One turning vector, and how many steps it has turned
The counts run from 0 to 1003.
-28,27,-31,-17,16,18,15,12,-12,31,29,-3,0,44,-27,-22,0,-32,-3,12,8,-6,-6,29,16,-17,35,-30,63,36,15,42,14,-11,-37,19,26,28,-8,-17,-21,19,4,-27,7,-17,13,-18,19,-17,26,-14,28,12,0,-5,-3,-7,-10,-49,-32,24,6,46,56,15,-11,-30,-28,19,15,37,-25,-26,21	231
25,-6,-10,-30,-27,-14,-9,16,10,11,4,-29,16,2,13,10,19,5,20,-22,56,-34,-40,0,17,-20,-53,-22,-43,-33,17,32,24,25,6,36,-27,44,-23,26,60,-35,-23,24,-9,25,37,7,36,8,8,-2,-10,-9,2,12,11,16,36,7,18,-22,21,11,-39,17,-32,-4,6,-10,-10,11,-19,-3,-18	399
-24,7,-8,-17,-26,-31,7,-1,-40,17,3,-33,25,-8,-32,19,50,-49,4,-3,-24,13,13,-14,-25,1,22,8,-9,21,-36,25,8,2,20,14,-5,-16,-40,-19,-17,33,-10,10,42,-6,3,-20,-6,15,40,-29,-12,-14,-21,5,-17,36,38,-24,-14,-37,-27,15,37,-15,-40,-47,1,7,-32,-34,28,-9,22	269
-52,-24,28,24,2,10,-13,-22,23,21,-11,-41,-11,8,31,-19,-34,3,64,46,45,5,23,-16,-29,16,1,-12,10,4,11,18,6,4,-12,-22,-1,31,13,14,18,22,-18,-15,1,-1,-7,2,12,11,-22,35,-14,33,16,38,10,-37,-23,16,-5,19,-37,-24,15,-32,-4,-10,-5,-53,-17,6,29,7,18	778
-7,-3,-5,0,-12,-22,-4,10,-22,29,12,37,-6,27,-8,-10,33,-23,26,36,-14,5,-4,-20,-9,-7,-6,13,3,3,-11,48,34,7,-60,34,22,32,-37,-30,27,20,-31,0,11,-22,27,-10,16,-15,17,-9,11,-63,7,9,-14,42,-14,-45,0,1,-1,-26,-24,28,-21,-14,-56,18,-26,25,-19,9,-6	871
8,11,-46,-46,16,-21,-10,-30,37,46,4,-26,28,22,-17,10,12,17,4,-43,43,12,26,10,4,-8,-5,-8,-1,-17,16,10,33,-11,17,5,14,73,-23,-9,27,-6,-18,5,29,-21,21,-24,-12,-1,13,-38,33,2,0,-6,-6,-8,5,36,-19,1,8,7,40,46,15,-44,1,10,6,-2,0,24,6	428
-52,-24,29,24,23,-22,-25,-17,15,36,-11,-17,-1,14,19,0,-17,1,49,45,39,26,30,-48,-47,29,36,-3,-5,2,-11,-2,3,11,1,-37,1,48,21,11,7,35,-14,-12,16,-15,-19,-11,3,24,-23,30,-16,-10,7,17,-6,-1,-20,38,4,-9,-42,-24,26,-9,23,-39,-6,-37,-19,-4,23,21,11	780
-33,-11,8,29,11,36,6,-51,12,-12,-15,-23,-14,10,-12,-7,-18,14,-4,-15,-25,-29,4,30,28,-19,0,0,5,-10,28,-21,-36,-28,-27,12,8,-39,12,-3,-34,-3,8,3,-37,32,-24,15,-21,-37,11,-2,11,36,-27,-3,10,-35,-46,4,-28,17,12,14,-1,-30,2,63,11,-5,2,-1,65,-17,26	926
-8,-11,3,13,5,-49,18,15,-63,-21,-8,24,20,22,-22,10,25,-47,-23,-14,-30,-18,-18,2,47,-29,-14,12,2,57,-7,-4,5,3,-12,25,9,-15,-9,19,-29,37,14,11,-38,8,4,7,-10,-17,19,-4,-35,11,-19,-27,-20,29,29,-24,-2,5,16,25,29,-32,-16,22,-7,34,-8,46,16,-48,-10	480
-21,-2,18,29,11,-24,-1,13,-34,-17,1,43,1,20,-12,-1,28,-20,5,-18,-64,-19,-19,-23,8,-35,12,15,8,30,-6,-35,-13,-13,-17,18,21,-56,17,11,-32,35,10,12,-36,34,-15,34,-23,-4,-4,21,-9,-3,-57,-27,23,6,17,6,-12,-15,15,3,-41,-36,-9,50,-5,15,-17,42,21,-6,-20	720
-32,-44,32,27,-6,-20,-10,11,-5,-2,-9,5,-4,0,37,-7,8,1,40,36,47,-23,-27,-22,4,7,-31,4,-28,-7,18,29,28,10,-42,21,-14,44,-9,23,37,-21,-20,10,-7,21,23,32,49,6,-15,35,-33,-23,18,20,-7,17,-9,-7,25,-8,-16,-21,-39,-13,-22,23,-11,-20,-32,15,5,-6,-21	165
-5,28,-36,-2,6,-6,1,-12,43,12,2,-5,32,24,-17,-3,21,61,-42,-46,18,7,31,13,-2,-14,28,14,-6,-20,14,-26,-3,-31,-48,4,29,0,30,-39,4,-6,1,-17,-31,-26,0,11,-25,-20,11,-23,37,-10,-4,-27,-1,-12,-47,6,-31,-3,22,27,4,40,27,-2,13,34,4,-21,-17,5,24	218
1,-1,2,-15,40,-27,-28,-15,-46,5,-20,25,21,35,3,44,0,-25,28,2,-25,-9,-17,-25,18,-12,20,-22,-7,6,-3,-20,-7,-3,46,1,17,36,-29,24,6,50,6,32,-17,32,0,-14,-37,-6,27,-18,9,-3,-47,11,7,8,24,36,-28,-16,-1,4,30,0,44,13,-23,-13,6,30,42,-7,-7	81
-6,35,-73,-13,-7,21,1,-9,4,17,-9,-39,-12,20,7,5,5,30,-5,-25,46,-8,29,9,17,-15,-1,-21,16,17,35,23,45,-13,-21,-15,-24,43,-19,3,34,-4,-27,7,-20,-40,23,-11,8,23,48,-4,-18,18,-45,44,13,-40,9,19,-19,-16,31,6,13,23,-2,-27,-6,-3,-10,-2,14,47,-3	419
29,8,24,-32,3,-34,-2,28,3,-7,19,20,25,36,-3,6,12,-11,4,-37,-59,2,-30,4,-8,-23,-17,-21,-22,-16,-11,-40,-30,-16,32,28,31,-22,5,12,-13,31,21,15,-2,40,12,-6,-26,-13,-25,-13,45,11,-12,-46,28,10,5,33,-4,-17,9,9,-12,-26,-12,5,-13,-15,14,11,-27,-37,2	950
-12,18,-32,12,-18,36,-6,-8,17,0,-19,-1,-15,15,10,5,3,48,21,16,35,-30,31,-16,5,-11,29,-5,-1,-9,27,31,27,-1,-48,-3,-27,17,-2,-10,46,-9,-27,-18,-21,-34,17,3,10,-4,39,20,-2,-3,-43,37,5,-20,-19,8,-31,-23,18,-12,-46,16,1,8,-21,-11,-27,0,-4,65,3	415
9,-19,8,-1,-32,-17,-5,-2,31,5,-7,14,-2,4,28,7,22,39,22,-18,44,-43,-7,-22,13,-31,-43,5,-25,-28,19,23,15,9,-37,46,-6,34,4,2,59,-29,-30,11,-24,4,26,12,25,-12,-7,6,-3,-12,-8,8,11,-7,6,11,13,-14,28,-6,-80,17,-26,29,3,0,-36,16,3,14,-17	404
-17,-25,36,17,17,-21,-20,-4,1,13,-13,7,18,24,17,3,-27,12,49,39,44,-18,17,-52,28,29,-13,-15,-44,3,3,9,-3,11,20,-16,-26,68,11,28,29,7,32,-6,3,2,7,7,-3,7,-21,38,-38,-2,24,-4,-20,19,-3,22,-15,4,-5,-29,41,-21,38,-19,-14,-44,6,1,-15,-9,27	789
-9,-6,-6,16,-48,-39,21,-52,15,8,-13,-29,11,-7,-20,16,38,30,-12,-33,6,8,70,-12,-6,1,-23,28,-34,-5,-2,-12,9,-21,-34,3,2,-14,-6,-39,4,25,-34,1,3,-45,7,-12,-33,-6,18,-31,-20,-5,-4,10,-31,0,-9,6,15,10,10,-16,9,0,-23,-19,6,18,-32,-36,46,9,28	888
8,-4,34,7,-28,-38,23,53,-11,-15,21,4,17,19,3,-7,-8,-9,1,0,15,-18,-21,-16,19,-13,-42,-17,-40,35,5,-20,-14,15,-16,5,-11,-1,44,35,2,5,30,-10,-32,25,15,36,3,17,-31,48,-40,19,13,-25,3,13,21,-3,28,14,21,13,-6,-35,-15,-2,6,-18,-2,21,-52,-49,-5	363
-66,10,0,25,18,18,-9,5,10,1,-5,-6,29,14,15,5,-11,45,-5,29,54,-19,6,-17,-16,-2,63,17,2,20,4,-17,-27,10,-32,-18,-28,12,63,-12,-8,-25,14,-26,-40,1,-33,34,13,3,12,33,-15,-18,-5,-8,11,-10,-43,-5,-29,-36,-7,21,10,5,59,15,27,-6,-6,-19,-9,2,12	810
-41,-21,-4,-5,15,-16,-30,-71,5,20,-13,-23,21,1,1,29,15,-11,27,6,3,9,14,-16,-34,-14,42,5,-10,-24,-19,-12,-20,-5,31,2,28,4,-22,-22,-3,30,-32,13,2,21,-21,-35,-37,-18,29,-36,26,0,-30,22,8,-1,-14,31,-14,-13,-42,14,25,-5,20,21,18,2,-16,-20,91,7,19	70
-23,1,-1,-22,-6,23,5,36,-20,16,17,-36,12,-7,-5,-8,25,-24,40,10,47,-43,-24,-9,7,13,-10,-13,-8,22,4,71,30,18,11,18,-48,42,-21,11,26,-31,-3,4,20,0,14,13,48,15,11,37,-29,-3,-3,4,1,20,31,-20,-7,-42,-5,13,20,7,-28,-35,6,-25,-16,0,-21,-1,-9	390
-20,6,-14,-8,-25,19,3,-30,57,9,-9,-53,5,-8,17,12,5,46,27,-16,90,-47,30,16,15,5,-23,-13,-22,-22,22,29,-3,-6,-5,-6,-42,39,12,0,36,-42,-14,-16,7,2,10,0,18,-7,13,20,-13,26,-7,23,-16,-35,-19,25,-25,-9,17,10,-1,18,3,5,27,-16,-18,-36,19,15,27	185
4,-21,34,2,-1,-48,-17,38,-27,12,3,-18,-3,8,23,3,3,-21,31,24,2,26,-53,-27,-36,-15,-7,-19,-30,-11,5,-18,16,18,-27,6,6,26,-6,23,27,40,-41,13,-22,14,7,13,13,34,-28,10,-23,-11,13,22,37,15,9,12,51,-7,-12,-11,-36,-27,-16,-10,-29,-30,-20,29,5,0,-35	991
-16,19,-11,-7,-11,-4,16,18,-7,5,12,-60,30,8,-14,5,-29,17,-26,-14,54,14,-2,14,-14,-12,22,-27,-17,33,14,-33,-27,14,9,-40,-18,9,46,20,-13,23,11,-10,-34,2,-19,14,0,38,8,22,-27,45,1,-6,22,-32,-7,6,8,7,2,36,61,-14,24,-49,34,-23,12,-24,-8,-20,16	577
-13,36,-15,-2,-14,-18,8,41,-13,9,21,-30,9,25,-16,-11,5,-11,4,-4,-47,34,-1,-5,-63,-6,30,-4,-7,35,-17,-19,-6,-15,-3,-32,-12,-46,22,10,-21,55,0,-17,6,-8,-20,14,-14,45,-2,20,-8,8,-32,-5,39,-16,20,8,11,-51,-23,5,-10,-30,-32,-46,-7,-32,-15,-20,-22,20,8	970
-7,14,-45,19,22,-13,9,-9,-47,19,-9,4,5,31,-26,3,2,24,-44,-19,-22,30,26,6,31,-22,14,7,-5,22,29,-30,8,-8,-60,-7,19,27,-5,-25,7,23,-10,-2,-46,-37,-4,26,-17,-3,30,-37,-16,-29,-4,-14,-3,3,-31,-17,-19,12,22,3,36,20,45,-12,-35,35,22,18,-1,1,-6	448
36,37,-34,-13,-3,12,-1,11,4,-6,4,5,8,42,-19,-1,-4,47,-24,-43,23,-13,5,1,57,-29,-11,-35,-30,-12,33,-10,3,-8,-31,5,-14,30,5,-2,44,-6,12,-3,-47,-13,31,9,-11,-16,41,-15,-2,4,-31,-13,6,-7,-28,-10,-21,-1,56,15,8,21,37,8,-21,14,30,14,-36,8,12	210
17,19,4,-3,-11,-11,-3,9,23,6,8,-35,15,35,-5,-5,-32,53,-14,-26,-10,27,18,6,-29,-4,10,-33,-25,-2,6,-62,-41,-20,2,-19,6,-29,53,7,-2,48,9,-12,-28,2,-13,4,-45,6,-2,6,23,33,-10,-23,42,-39,-29,29,-1,11,4,6,6,-30,15,-28,-5,-31,22,-18,-20,-6,40	337
7,-2,7,-2,-16,-69,33,15,-6,7,13,25,25,29,-28,2,33,-15,-24,-49,-26,1,11,-2,41,-11,-37,15,-22,24,1,-6,15,-17,-33,27,36,-17,5,-5,-32,5,9,-5,-6,-22,17,10,-16,-29,-10,-16,-12,-15,22,-51,-42,38,13,-14,5,8,25,16,26,1,-27,-7,2,40,-2,22,-20,-53,-5	244
-22,23,-15,3,-3,35,25,-28,-32,-3,-7,-38,14,11,-33,0,-7,-17,-15,-2,-6,-25,0,26,29,-7,22,-24,6,32,6,6,-28,-7,14,-9,-11,-16,-2,2,-33,23,20,-6,-22,5,-10,-12,-11,-15,65,-12,-8,50,-40,1,-10,-14,0,-30,-33,8,-2,37,77,-18,13,-1,11,-7,21,-16,37,-29,43	696
-18,25,-16,-6,-38,-22,29,-15,17,20,13,-22,8,4,-27,-10,44,-8,0,-19,-8,-4,53,2,-7,8,-8,20,-2,35,-21,48,16,-24,-39,13,-6,-28,-1,-41,-24,8,0,-17,40,-43,15,-16,-11,-18,16,3,2,-10,7,-6,-37,14,12,-29,-20,-8,6,-6,19,-4,-54,-41,3,18,-28,-34,-16,5,40	28
-32,-16,5,19,33,-7,-3,-2,-49,-14,5,31,9,18,-9,-22,32,-35,1,-4,-68,-20,-37,11,24,-9,10,29,16,14,8,-2,1,-15,-20,27,3,-35,-11,4,-43,-10,15,9,-13,45,-24,32,-2,-21,-12,3,-7,-18,-20,-41,9,27,-18,-3,-18,-29,2,2,-8,-32,-5,51,0,11,1,29,10,-22,-11	718
-29,15,-6,1,-38,13,29,23,15,-20,4,-28,16,-8,-9,-11,30,34,-8,-23,32,-47,1,19,7,-2,-21,17,-21,10,17,24,-5,3,-33,6,-56,-31,23,-4,-3,-60,27,-19,-6,6,-7,37,23,1,2,37,-33,2,-16,-26,-3,15,3,-18,-5,-39,30,15,-25,-7,-27,-4,37,0,-26,-44,-44,-6,7	610
